Rows are one point carried round by a steady rotation, each followed by how many steps it has turned.
The counts run from 0 to 340.
[ 0.58  0.37  0.66  2.20 -1.11  1.49 -1.45  0.93  2.11  0.85  1.40  0.66
 -0.59  4.54  0.25  0.40  3.70 -2.06  0.50  0.35  2.90  2.19 -1.76  1.02
  2.12  1.38 -1.25 -0.40  1.47  2.50  2.57  4.30  0.89  3.00 -0.62  1.10
 -0.92  2.16 -2.84 -2.26  0.92  2.67  0.00  1.97 -0.52 -1.36  0.22 -1.42
 -0.95 -1.21  0.58 -1.72  0.11  0.72  2.85] | 329
[ 1.69 -0.26  0.76  0.23 -0.58  3.34 -1.38 -1.42 -1.57 -0.52  0.09  0.81
 -0.46  1.48  0.04 -1.56 -0.64  0.63 -2.43  0.09  4.36 -2.53 -3.44 -0.80
  1.94  0.76 -2.75  0.25 -3.23  1.74  0.93  2.18  0.84  0.81  0.97 -0.03
 -1.68 -1.45  0.08  1.15  0.41  1.79  0.25  2.51 -1.87  0.18  2.45  0.81
  0.17 -0.77  1.06 -0.32  1.38 -4.47  4.47] | 15
[ 0.86  0.43 -0.16  1.02  0.76  0.80  0.65  2.41 -0.39 -0.14  1.07 -1.21
 -0.92  1.98 -0.17 -0.32  3.71  0.49 -3.49  1.66  2.14  0.32 -1.74  0.38
  1.86  1.00 -2.03 -2.06 -0.92  0.84  3.97  2.73  1.91  2.96  0.37  1.17
 -0.32  0.35 -0.72 -2.01  0.47  0.58  0.08  0.34  1.74  1.16  0.38 -0.33
 -0.46 -1.90  1.61 -0.92  1.16  0.98  5.70] | 141
[-1.60 -2.18 -0.82 -0.18 -2.28 -0.35  0.81  3.35 -0.26  1.13  2.62 -1.93
  0.92 -0.20  2.24 -0.87  3.56  0.72 -2.54  2.69 -0.08  1.12 -0.03 -0.55
  1.05  1.10 -2.06 -2.72 -1.44  1.22  5.21  1.17 -1.08  2.77 -0.72  1.93
 -1.27  0.67 -0.70 -2.81  0.95  1.20 -0.07 -0.74  1.16  0.83  4.05 -0.89
  0.62  0.41  2.14 -3.18  0.14 -0.12  2.25] | 217
[ 2.10  0.02  1.66  2.51 -0.76  1.12 -0.61  2.40  0.97  0.69  1.58  1.21
 -1.70  1.07  0.42 -3.73  0.86  2.74 -1.76 -1.12  1.91 -2.27 -2.60 -0.33
  2.65  1.43 -1.57 -0.24 -0.25  1.07  1.83  4.34  1.55  1.68  2.73 -0.91
 -0.19  0.20 -0.84 -0.15  0.98  1.58 -1.76  2.66 -0.51  1.12  1.75 -0.38
 -2.99 -1.95 -0.30  0.11 -0.26 -2.55  3.81] | 95
[-0.87 -2.14 -0.37  1.73 -0.85  1.09  0.33  0.88  0.33  1.46  5.06 -0.60
  1.08  0.11  4.08 -2.18  2.29  2.35 -0.10 -0.86  1.80 -1.73 -2.57 -2.25
  1.38  0.06 -1.17 -2.03 -0.59  1.02  2.88 -0.10  2.51 -0.66  0.97  1.95
 -3.92  0.72 -0.06 -1.60  1.58  2.82 -0.66  1.02  2.29  0.86  3.12  0.16
 -0.17 -1.67 -0.27 -1.37 -0.16  0.21  2.93] | 309
[-1.71 -2.37 -0.62 -0.08 -2.90 -0.73  2.86  2.04 -0.38  0.40  2.73 -0.50
 -0.42  0.95 -0.31 -1.92 -0.04  0.61  0.44  2.22  0.15 -1.34 -0.50  0.49
  0.69  0.37 -1.12 -0.39 -2.77  2.05  3.57  1.66  1.44 -0.59  1.48  0.71
  0.36  0.75 -0.52 -1.01  3.61  3.95 -1.16  1.34  0.47 -1.43  4.03 -2.43
 -0.72  0.91  3.33 -0.26  1.19 -0.94  2.25] | 23
[-0.15  0.45 -0.95  2.03 -1.37  3.03 -2.12  0.49 -0.01  1.26  3.86 -1.30
  2.27  3.52  2.93  0.09 -0.24 -1.26 -1.49  0.49  3.40 -0.31  0.15  0.27
  0.12 -0.59 -3.72 -0.87 -0.99  2.15  1.58 -1.26  0.90  0.30 -2.35  1.09
 -0.79  0.72  1.28 -2.21  0.92  3.21  0.59  1.11 -2.35 -0.71  1.70  1.12
  3.53  1.13  1.94 -2.22  0.43 -1.82  2.30] | 36
[-2.15 -1.97 -2.85  2.29 -1.06  0.85  0.95 -0.16  0.08  1.55  2.05 -1.24
  2.06  1.44  2.44  1.25  4.09 -3.09 -0.40  2.82  0.27  2.46 -1.53 -1.13
  1.33 -0.26 -1.56 -2.53 -0.15  0.89  4.15 -0.61 -0.91  3.79  0.60  2.26
 -1.97  0.52 -0.82 -1.65  0.40  2.16 -0.65  0.30  0.40  0.85  2.60 -1.51
  1.15 -0.47  2.27  0.48  0.85  0.75  2.54] | 58
[ 1.47  0.30  1.34  2.54 -0.99  4.23 -1.99 -0.89 -0.93  1.38  0.44  2.97
  0.42  3.24  0.81 -0.98  1.08 -0.07  0.74 -0.48  2.52 -1.53 -2.56  0.73
  0.08  2.18 -0.98  0.18  2.07  4.19  2.48  4.12 -1.15  3.75 -0.99 -1.05
 -0.74  0.25 -0.62 -0.37 -2.31  0.16  1.50  1.71 -2.93  0.41  0.75 -0.53
  0.20 -0.80 -1.37 -1.55  0.88 -1.33  3.50] | 169
[ 0.45 -0.75 -0.49  3.48 -1.94  2.79  0.16  0.82 -0.05  1.23  0.94  0.45
  4.06  3.61  2.73 -1.81  0.32 -0.73 -2.15  0.49  1.42 -1.18 -2.08 -0.58
  0.87  1.88 -2.17 -1.79  2.34  2.91  3.32  1.96 -2.08  1.36  0.23 -1.40
 -0.30 -0.11  0.29  0.90 -0.81 -0.35  0.18  1.41 -1.87  1.73  3.27 -2.46
  1.73 -0.02 -0.65 -1.26 -1.13 -2.97  2.55] | 88
[ 0.99  0.68  0.17 -0.25 -0.28  3.55  0.02  0.24 -1.66 -0.71  1.34  0.47
 -0.12  1.39  2.43  0.19  1.00  1.09 -0.98  0.60  4.39 -1.52 -2.21 -1.01
 -0.13  2.10 -1.86 -1.05 -3.25  3.77  1.26  0.50  0.97  1.55  0.08  2.70
 -1.32 -1.18  0.53 -0.28 -0.15  1.71  2.20 -0.75 -1.34 -0.20  0.49  1.22
  0.02 -2.13  1.85 -1.19  1.70 -1.91  6.49] | 306
[-0.02 -1.76 -0.54  0.46  0.39 -0.15  1.14  0.63 -0.04  0.78  1.98  1.04
 -2.57  0.82  1.50 -0.50  4.02  0.64  1.67  0.46  2.14  0.59 -3.15  0.79
  1.94  0.52 -0.32 -0.62 -2.05  1.88  3.56  2.17  3.78 -0.11  1.38  2.55
 -1.48  1.74 -0.61 -1.66  1.58  2.56  0.80  2.88  1.37  0.06  0.47  0.19
 -2.98 -2.35  2.87  0.05  1.20  0.01  2.20] | 233
[ 0.44  1.66  0.46  0.97 -0.83  2.44 -0.57  0.14 -2.53  1.10  0.20  2.25
 -2.62  1.34 -0.90 -1.20  0.33 -0.70  0.45  0.88  1.46 -2.70 -1.72  1.02
 -1.50  1.62 -1.41 -0.03  0.05  3.20  4.08  1.95 -1.79  4.50  0.31 -1.21
 -0.14 -0.23  1.04 -1.44  0.11  2.15 -1.57  4.41 -1.92  0.26  0.91 -0.11
  1.00 -1.17  0.04  1.00  2.87 -1.60  2.18] | 266
[-1.76 -0.13 -1.26  1.54 -1.88  3.29 -1.99 -0.49 -0.42  0.79  1.03 -0.35
  0.93  3.37  0.69 -1.19 -0.61 -1.34 -0.65  0.54 -0.09 -1.64  0.12  0.00
  0.23 -0.72 -3.27 -1.52  2.51  1.01  2.95  0.92 -0.72  2.59  1.68  0.77
 -1.05  1.29  2.61 -2.95  1.06  4.10 -2.07  3.68 -0.84 -0.60  3.43 -1.09
  3.33 -1.08 -0.86  0.51  1.60 -1.91  1.13] | 190
[ 1.47  1.44 -0.80 -0.40  0.07  1.77  1.98 -0.08 -1.79  0.17 -0.03  2.08
 -1.16  2.42  0.90 -0.37  1.82 -2.60  0.56  0.82  3.94 -1.82 -3.02 -0.29
 -0.80  1.01 -2.44 -0.11 -0.63  3.16  2.50  0.35  1.29 -0.33 -1.69  0.99
 -0.91 -0.25  1.42 -0.49  1.88  3.77  0.67  4.42 -0.06 -1.71 -0.70 -0.98
  1.67 -1.99  1.98 -1.29  1.80 -2.40  2.65] | 317
[-0.33 -1.60 -0.27 -0.99 -2.96 -0.05 -1.43  2.78  0.98  3.22  2.86  0.45
  0.85 -0.18  3.59 -1.28  1.84  1.67  1.13 -0.44 -1.56  0.95 -1.61 -1.90
 -0.28  0.92 -3.95 -3.37 -0.60  1.20  4.73  0.69  0.27  0.61  0.16  0.90
 -1.72  1.21  1.03 -1.58  2.83  3.92 -0.79 -0.11  1.54  0.36  4.09 -0.25
  0.82  0.20  2.00 -1.99 -0.06  0.34  0.05] | 212
[ 0.27  0.29 -1.24 -0.43 -0.40 -1.44  1.24  4.16 -0.60  2.09  2.96 -0.54
 -1.19 -0.86  1.88 -0.53  2.55  1.32 -1.13  1.66  1.01  0.71 -1.00  0.71
  0.32  1.12 -2.96 -1.19 -3.74  2.39  4.60  1.54  1.28  1.09 -0.73  0.64
  0.62  0.44 -0.61 -1.55  2.31  2.30 -0.50  0.07  0.61  0.94  1.66 -0.28
 -0.17  1.42  5.37 -1.24  0.47 -0.40  1.48] | 131
[-3.35 -3.86 -0.43  1.39 -2.69  1.27  0.48  1.17 -0.25 -0.31  2.56 -1.86
  1.22  2.49 -0.18 -1.09  0.10 -0.88 -0.91  3.26 -0.78 -0.77  0.99  1.42
  1.31 -0.81 -0.90 -0.50 -1.18  1.14  4.29  1.64 -0.50  0.85  0.73  0.48
  0.75  1.18  1.10 -3.23  2.18  3.52 -1.16  2.56 -0.76 -0.06  4.43 -2.11
  1.77  0.92  0.74 -0.99  0.82 -0.26  1.96] | 109
[-1.62 -0.66 -1.63  1.55 -1.25  1.88  0.74 -1.45 -0.61  1.54  0.20  2.10
  3.07  3.63  1.15  0.90  2.54 -3.83  1.01  2.30  1.13 -0.11 -2.58 -0.55
  1.18 -0.38 -3.24 -1.05  2.21  2.08  3.26  0.41  0.51  0.64 -2.16  0.90
 -2.09  1.02 -0.02 -0.21  2.01  2.75  0.23  3.68  0.17 -0.83  1.76 -3.26
  2.72  0.25  2.80 -1.52  0.85 -1.68 -0.27] | 241
[-2.16 -2.17  0.44 -1.47 -3.52  1.36 -0.51  1.59  0.75 -0.82  3.13  0.80
 -0.64  2.54 -0.27 -1.48  1.89  0.22  1.74  0.79  0.18  0.38 -0.13  1.51
  0.72  2.20 -0.33  0.34 -1.27  2.84  3.95  2.73 -0.03  1.50  0.25  1.80
  0.22  0.30  0.00 -3.85  2.77  4.85  0.18  1.49  0.26 -1.24  2.25 -2.74
 -0.29 -0.64  0.98 -1.02  1.89  0.96  2.96] | 28
[ 0.24  0.53 -0.78  1.14 -0.68  0.64 -0.08  2.62  0.27  1.46  2.47  3.00
  0.97  2.03  0.51 -1.30  1.12  3.22 -0.04  0.44 -0.47  0.74 -1.54  1.18
  1.46  3.02 -2.03 -0.98  0.30  4.33  3.43  4.75  0.95  3.24  1.17  0.23
  0.98  2.36 -0.51 -2.40  0.17 -0.56  0.87 -0.45 -1.31  1.53  1.17 -1.93
 -2.73  0.09  3.07 -1.66  1.14 -0.15  1.83] | 85
[ 0.70 -2.99 -0.98  1.32 -2.45  0.19 -0.57  2.62  1.58  1.92  4.89 -2.25
  0.83  1.68  2.68 -1.68  0.59  1.01  0.39  1.33  1.91  1.31  0.55  1.49
  1.69  0.57 -0.18 -1.11 -3.19  1.71  3.23  1.11  1.75  0.03  0.01  0.74
  1.08  1.53 -1.39 -1.42  2.59  3.07  1.11 -0.89 -0.70  0.65  3.42  0.23
  0.76  1.85  1.14 -1.11 -0.99  0.43  2.72] | 120
[ 0.04 -2.36 -0.11  0.89 -0.96  0.01 -0.84 -0.29  0.59  1.90  2.20  3.50
  0.12  2.24 -0.47 -0.74  2.56 -1.20  0.67  0.47  1.04  0.57 -5.84 -1.30
  3.53 -0.17 -2.80 -0.72  0.74  0.46  4.06  0.01  2.78 -0.36 -0.19  0.01
 -2.95  1.03 -0.79 -0.65  1.59  1.91 -0.48  3.36  2.53  1.50  2.00 -3.48
  1.60 -0.47  0.96 -1.01  1.13 -0.64 -0.76] | 156
[-1.51 -1.87  0.11 -0.24 -4.22  1.63 -0.66 -0.65 -0.60  1.48  1.27  1.18
  0.11  2.25 -0.27 -1.77  0.20  1.33  0.03 -0.98 -0.72 -2.69 -2.50 -1.19
  2.06  0.08 -3.52 -0.94  0.81 -0.15  4.03  1.77  0.64  0.91  2.95 -0.78
 -0.11 -0.86  1.86 -1.28  3.18  4.55 -1.67  3.48  0.79  0.70  3.48 -2.99
  0.11 -0.87  0.68  0.58  0.96 -0.69  2.15] | 105
[-1.44 -1.83 -0.73  3.06 -0.97 -0.17  1.62  1.30  0.45  2.63  1.70  2.76
  1.69  1.30 -0.02 -1.37  1.21 -1.89  2.77  2.68 -0.46 -0.33 -1.09  0.82
  0.31  0.21 -1.25 -1.78  1.11  3.64  4.92  3.05  1.11  1.69 -1.31  1.14
 -1.92  3.22 -0.72 -1.67  0.79  1.23 -0.21  2.34  0.02 -0.46  2.06 -2.59
  0.40  1.04  1.82 -1.51  1.33  0.17 -0.72] | 160
[-0.96 -1.14 -0.34  4.74  0.16  1.39 -0.98 -1.03 -0.34  1.67  3.31  1.11
  2.32  2.18  1.44 -0.14  1.02 -2.19  0.38  2.16  2.96  1.32 -0.84  1.11
  1.39  0.25 -0.89  0.34 -0.68  4.18  2.14  1.67  0.16  2.25 -2.01  0.43
 -0.97  2.37 -2.20 -1.54 -1.03  0.14  0.06  1.45 -3.10 -0.09  2.58  0.00
  0.03  1.88  0.84 -1.41  0.19 -2.18  1.21] | 251
[ 2.46  0.40  0.97  1.18 -1.44  4.34 -1.18  1.14  0.13  1.45  1.16 -1.20
  0.01  3.63  0.39 -1.17 -1.30 -0.79  0.95  0.47  3.38 -2.40  0.64  2.14
 -0.76  1.79 -1.22 -1.44 -1.32  2.92  2.70  1.78  1.96  2.15 -0.89 -0.08
  1.35  0.98  1.01  0.25  1.80  3.26  1.66  0.28 -2.34  0.01  0.82  1.57
  2.27 -0.56  0.17 -1.22  0.46  0.99  5.16] | 118
[ 0.07  0.48 -0.30  0.74  0.39  2.94 -2.29 -1.22 -0.50  1.53  1.15  1.22
  0.55  2.84  0.13  1.64  3.87  0.59 -1.14 -0.19  2.01  0.07 -4.35 -2.17
  2.80  0.27 -3.83 -0.84  0.72 -0.57  2.69  0.26  2.04  3.42  0.51  1.58
 -1.98 -1.12  0.18 -2.26 -0.34  1.26  0.50  0.24  0.80  2.40  0.54 -0.82
  0.87 -2.74  1.88  1.03  1.45  0.87  4.26] | 60
[-3.02 -0.63 -2.21 -0.11 -1.14  0.82 -1.84 -0.34 -1.81 -0.34  1.45  1.33
 -2.28  2.24 -0.35 -0.63  0.19  1.22 -1.50  1.63 -0.01  0.49 -0.70  1.61
  1.64 -0.37 -3.00  0.82 -2.07  2.88  2.96  1.32 -0.54  1.86  2.99  1.39
  1.68  1.35  2.04 -4.16  0.86  2.60 -1.05  2.38 -1.43  0.15  2.19 -0.23
 -0.94 -1.03  3.70  1.52  3.34 -3.27  1.79] | 188
[-0.50 -1.32  0.73 -1.64 -0.81  1.83 -2.04  0.80 -1.64  1.04  0.15  0.92
 -0.68 -0.02  1.06  0.01  0.83 -0.22  0.04  1.64  0.56  0.72 -0.41  0.48
 -0.01  1.14 -2.66 -2.61 -3.27  4.06  3.74  2.45 -0.80  2.74 -0.48  3.01
 -2.00  1.05  0.99 -2.06 -0.68  2.18  1.61  0.37 -1.76 -0.54  3.04  1.70
  0.46 -0.41  3.39 -1.91  2.11 -2.35  1.94] | 296
[-0.90 -0.48 -0.82  1.31 -0.54  2.28 -2.38  1.34 -0.42  1.24  4.12 -1.19
  1.68  3.32  1.99  0.71  0.15  1.43 -1.87  1.57  2.38  1.05  1.13  1.55
  1.07 -0.05 -3.40  0.65 -1.93  2.27  1.76 -0.45  2.49 -0.47 -1.59  2.08
 -0.03  1.42  0.55 -3.60  0.96  2.67  1.05  0.33 -2.59  0.22  2.28  1.27
  1.14  2.08  3.26 -1.74  0.83 -0.75  1.99] | 35
[ 0.93 -1.72 -0.04  2.60 -0.57  3.20  1.56 -0.29 -1.29  0.68  0.40 -0.62
  2.25  1.31  1.91 -2.14 -0.93  0.09 -0.76  2.51  1.59 -2.01 -0.04  1.32
  0.76  1.96  0.40 -2.32 -1.44  3.97  2.37  4.59 -0.40  2.87  2.12  0.48
 -0.13  1.93 -0.33  1.09 -0.26  0.96  1.17  0.60 -2.76 -0.06  3.41  0.85
 -1.67 -0.78  0.51 -0.52  0.38 -2.61  4.08] | 11
[-0.22 -1.52  0.55 -0.30 -1.95  0.86  1.49  3.54 -1.02  0.81  0.97 -1.49
  0.34  0.13  1.75 -0.89  2.70 -0.91 -1.05  3.20  0.88 -0.29  0.86  0.90
 -1.29  2.22 -0.52 -3.51 -1.76  3.23  5.69  2.82 -2.39  3.74 -1.64  1.38
 -0.66  0.61 -0.23 -1.45  0.44  1.61  0.64 -0.01 -0.04  0.53  2.80 -0.26
  0.84 -0.16  2.01 -2.62  0.58  0.04  3.44] | 216
[-1.26 -1.50 -0.70  1.12 -2.11  2.26 -1.43  2.34  1.31 -0.35  3.20 -0.67
 -0.02  3.21  0.31 -0.95 -0.15 -1.45  1.55  1.74  0.45  1.30  1.79  0.65
 -0.07  0.65 -0.36 -0.88 -0.97  2.95  2.48  2.28  0.09  2.59  0.93  2.34
  0.06  2.59 -0.34 -3.74  2.28  3.86 -0.09 -0.10 -2.15 -2.14  3.59 -1.07
  1.21 -0.21  0.40 -1.39  1.06  0.19  2.35] | 114
[ 0.95 -1.12  1.47  0.93 -0.14  2.28 -0.03  0.39 -0.64  1.47  3.33  0.46
  0.19  0.56  2.05 -1.50  1.97  3.26 -1.46 -2.07  2.23 -3.26 -3.86 -1.88
  0.63 -0.01 -2.40 -0.16 -0.72  0.07  2.01  0.39  4.24 -0.54  0.85  0.76
 -2.91 -0.43  1.08 -0.46  1.45  2.21 -0.28  1.91  2.85  1.89  1.13  0.31
  0.49 -1.97  0.50 -1.64  0.03 -0.79  3.46] | 310
[-2.28 -0.56 -2.38  2.45 -1.70 -0.87  1.43  2.73 -0.72  1.26  2.99  0.81
 -1.50  0.16  0.67 -2.25  1.10  0.94 -0.86  1.87 -1.60 -0.51  0.20  1.03
  0.52  0.07 -0.99 -0.61  0.63  2.08  5.19  2.04 -0.76  4.03  1.91 -0.24
  1.41  1.96  0.67 -4.11  1.05  1.97 -2.93  2.85  0.41  1.09  3.30 -2.18
 -0.39  0.79  0.89  0.56  1.83 -0.59  1.49] | 268
